Each path below is one point turned by a fixed rotation once a step. After each direction that follows a path, write how fast that rotation turns it, in degrees per step (0 if it stays still).
Each turn is a multiple of 5 degrees from 10 to 175, or 0.
Each row of a path follows its step; steps can be skipped.

step 1: [-19   2  11  19   2  -5  13  24  -6 -14 -18 -17  -6   5 -14 -13 -15  -8
  -8 -16 -10 -14 -35   7   1 -22   0  -4   8  -4  15 -11   7   2  21   4
  -4  -6   2  16  -2   8   7  -5  23  16  -3   8   6 -18 -18  -8  17  -9
   7   7   6]
step 2: [  0  20  -9  16   7   6 -17   1  16 -11 -19  -8  -3  -9   8   0   4  15
  11   6 -30   9   2 -12  -2  -9  14 -14   6  19   7   0   8  -8  19  20
 -12  -6  28   6  -4  12   2   1   8  24 -15   6  -5 -19  15 -27  15   3
  -2   1  11]
step 3: [ -5  19   9 -14   6 -12  15 -15 -16  10   6 -19   9   0   4  -9  -5  16
   4  14 -36  14  -7  -7 -12   5   4  16  20  -2 -14   5   6   5   6  23
 -28 -19  -4   5  -2  14  -6 -13 -19  -4  -9 -22   5 -13   4  -8   6   5
   6  -3  17]
step 5: [ 24   1   4  -2  -6  -9  -6  11  -7 -14 -11 -19  -4  16   6   0   9   0
   0  -5 -12 -28   4  -1  10 -13  -4  -3  -8 -14  28  -5  13 -19  -8   6
  -9 -21   5  -6 -33   6  -2  -9 -13  16  -5  13  -8 -18  -1 -18  11  10
   8  24 -12]
step 6: [ -7  22   1  -1  22  11   4   6 -24 -12  -7  -8   1  -1 -10 -16 -16  -6
   2 -18   0  -6 -12  -2  -2  14   2   8  -2   0  11   5  18 -14  24  15
 -32 -14   6  -6  -5   3  26   2  -6  16   5 -19 -21 -17   1 -15  -9   2
 -11   8  -6]
step 7: [-15  12 -10  10  19 -22  14  11   2  -4 -12   7 -12  -9 -10   1 -22 -11
   3   5 -22   2 -21   6  -4  -5  13 -11  21 -10   9  19   2  14  13  25
 -12  -6  -5   2  14  23   4  16   2  -7 -16  18  -2 -20   6   0   8  -2
 -16  19   4]
step 8: [  2  30 -14   9  -6  -3 -10   2  13  -2  12  -5   1  19  14  19   5   6
  11  25 -12   3 -12   9  -1  13   8 -21  10  14  16 -15   5  -3 -16  20
 -15 -24  -5   4  -3  17   7  -1 -28  11 -17  11  13  -8   7  -6  12   4
   3   6  15]
step 12: [-18   8 -11   7   8  17  17  10   2  13   4  -1 -23   9 -14   7 -26   8
  -5  -8 -14   8 -23   7   7   5   7   4   4 -10  16  -1  12  -6  -1  17
 -15 -16  11   9   4   9  30   7 -15  19  -6 -18   4  -1 -24  20  -8  14
  -8  -1   5]
step 13: [  3   8 -16   3   3  -6  -4  -5   6  -9  -2  -9  -5  -3  -9  17  -9   2
 -12  -3 -23   7  24  -2   6 -24   5 -22   8  11  17   4   6  11  -4  26
   2 -28  -8  32  25  17   6   9  -1   4 -15  19  -5  -8 -11   7 -13   3
  -5  12  -8]
[-4 -1  5  1 -3  2  8  1 -9 -2  2  1  1  1  1 -2 -4 -1  1  0  0 -4  3  2
  7 -2 -5  1  0  0  2  6  4  2  0 -1  3  3  6  5  9  4  0  5  4 -1 -2  1
  3 -3  2  7  3 -3 -5 -2  3] -> 125
[-3  6  5  5 -2  0 -1 -3  2  1  4 -1  3 -6 -2  2  2 -1  0 -3  2 -4 -2  6
 -1  1  8 -6  4  3 -7 -6 -4 -2  4 -1  4  3 -2  5  3  1  3  1 -4  0  0  3
  4 -7  2 -4  2 -6 -2  3  0] -> 55
[-1 -1  2  5  2 -2 -2  1 -1  1 -6  2  0  1 -2 -1 -5  7  5  3  1  0 -2 -1
  5 -4  0  4  1  7 -6 -4 -5  3 -7  3 -1 -2  4 -2  3 -7  2 -7  2  1 -1  0
  3 -3  1  1  6 -2  6 -7 -2] -> 45
[-1 -1 -3 -3  2 -2 -9 -2  0 -2 -2 -2  6 -4 -1 -6  0 -4  3  1  0  0  1 -5
 -4  0 -1  5 -5  0 -3  2  1  3 10  2  0  1  5  1  5 -2  0  1  2 -2  3 -2
  2 -5  7 -3  2  7 -5  2 -6] -> 90
[-6 -5 -7  3 -3  7  1  1  0 -7 -6  5 -4 -1  2 -1 -8  5 -3  1  2 -1 -5  1
 -1 -3  5  0  3 -1  4  1 -3 -6  4  2  0  1  1  0  1  4  2  3  0 -5  5 -2
 -2 -3  3 -6 -4  2  2 -2  3] -> 70
